0: [138 135 119 137 161 138 144  83  89 143 120 109 119 125 119 114  87 127
 177 131 135 105 122 147 111 131 135 114 141 113 146 133]
1: [141 120 220 106 135 122  95 100 136 147  88 180 139 146 106 117 141 109
  99 144 107 115 142 102 135 132 114 165 134 159  92  94]
2: [ 99 108 154 110  91 115 106 146 164 142 124 115 149 111 143 120 184  90
  69 120 121 145 112 103 141 143 127 150 119 126 135 109]
3: [117 120 181  87 112 125  80 143 169 128 130 137 138 138 119 125 171  57
  95 121 100 154 128 103 148  97 115 167 127 114 126  93]
4: [121 129 195 132 122 142  52 137 182 103 133 157 170 163 182 118 122  94
 108  96 106 116 149 126  94 118 166 148 152 142 100 100]
5: [121 106 180  94 141 134  82 125 139 108 124 169 138 130 137 132 126 112
 126 129 120 121 145 137 119 110 150 145 127 142 104 113]
6: [153 132 122 124 141 136 162 130 106 128 111 120 105 138 102 117 130 131
 134 146 125 108 122  92 139 171 123 154 136 132 111 131]
7: [179 133  82 163 124 125 180 116 119 170 144  82 101  86 125  76 112 175
 167  88 129 144  94 106 138 170  60  92 126 114 174 153]
8: [121 103 173 104 158 134 125 102  66 163 121 147 125  76 130 112  85 138
 126 130 137 145 130 163 148  89 115 111 109 147 144 137]
9: [140 127 104 149 131 159 175 117 100 148 132  63  75 106 128  87 116 112
 159 114 135 118 109 113 140 130 102 116 101  87 186 117]
10: [123  79 101 103 108 113  98 166 161  94 180 142 157 119 159 137 114 167
 139 116 127 123 108 134 101 156 170 144 135 156 107 143]
11: [197 181 113 150 123 114 117 133 100 164 153 100 114 105 106 107 103 147
 191  69 131 142 140 115 162 142  78  80 172 154 169 127]

[102  83 164 104 124 133 107 119 157 124 109 152 151 107 160 120 140 125
  90 132 118 131 124 125 102 144 147 142 116 126 104 136] 5 2 4
[125 105 172 123 133 147 114  96 153 125  89 155 113 126 128 110 132 128
 117 144 112 120 137 125 103 121 108 134 103 110 123 120] 5 1 6
[124 101 174 134 125 138 113 103 163 119 114 170 110 135 127 118 134 133
 119 135 115 117 130 138 105 100 112 132  87 113 129 112] 5 1 3
[100 108 134 111 132 151 114 160 118 113 137 116 137 122 145 133 130 100
 113 127 134 123 133 134 135 118 164 141 126 142 126 120] 5 2 10
[117 123 171 113 136 141  77 126 162  94 127 164 128 164 134 134 133  93
 136 131 111 121 145 138 112  84 152 159 120 120 110  96] 5 4 3
[149  97 204 126 145 132 140  94  97 202  98 131 131  85 127  72 111 132
 102 119 123 130 116 102 160 142  81 131 125 146 136 125] 8 1 6
[145 120  86 187 137 119 162 112 117 142 169 108 150 133 140 121  66 196
 180 128 156  86 105 156  97 145 154 112 135 147 118 141] 0 10 6
[161 138 143 191  93 116 113 123 202 144 150 129 137 145 147  94 141 148
 129  83 109 130 112 107 105 137  90 117 111 114 144 105] 2 7 4
[137 113  86 106  96  96 122 136 126 135 174 119 101  98  84 145 154 149
 170 116 134 166 113 134 150  90  97 120  97 105 172 129] 9 7 0
[109 151 116 140 137 145 162 147 108 125 105 115 129 139 147 132 134 121
  88 140 137 127 135 118 139 148 143 125 136 144 118 137] 6 0 2
[ 94  99 191  66 116 144  69 157 171 100 117 149 142 137 135 132 178  41
  77 137  98 146 133 112 128 102 156 184 124 122 114 100] 3 2 5
[132 118 138 143 137 113 141 119  86 175 144 132 160  86 135 121  88 168
 119 115 154 136 117 154 150 123 118  98 141 169 129 146] 8 0 6
[101 116 185  81 112 133  66 154 153 125 136 136 138 137 130 128 161  53
 105 126 111 146 142 119 146  83 139 169 124 124 128  83] 3 5 2
[198 165 119 152 121 111 113 139 110 166 161 115 125 101 114 104 103 160
 182  67 131 144 129 116 160 144  76  86 167 166 156 132] 11 7 0
[ 85 130 133  97 129 132 109 142 158  72 108 159 136 165 126 176 159  95
  93 166 119 120 149 140 110 107 172 161 114 118  89 118] 5 3 4
[132 120 201 126 144 125  81 120 127 131 128 202 152 137 138 130  95 144
 110 121 119 144 156 165 134  70 118 122 122 169  92 117] 5 1 8
[164 135  56 178 110 119 173 133 136 143 158  72 107 108 141  97 119 177
 170  99 138 120  97 115 114 177 102  97 130 110 162 154] 7 9 11
[130 124 198 123 131 126  73 114 152 122 124 191 150 147 133 136 112 131
 114 136 115 132 154 158 125  66 131 131 118 148 104 106] 5 1 4
[109 131 125  84 161 137 115 150  75 100 109 167 139 122 128 171 108 137
 113 150 138 139 158 151 146 128 157 125 154 167  92 156] 5 8 6
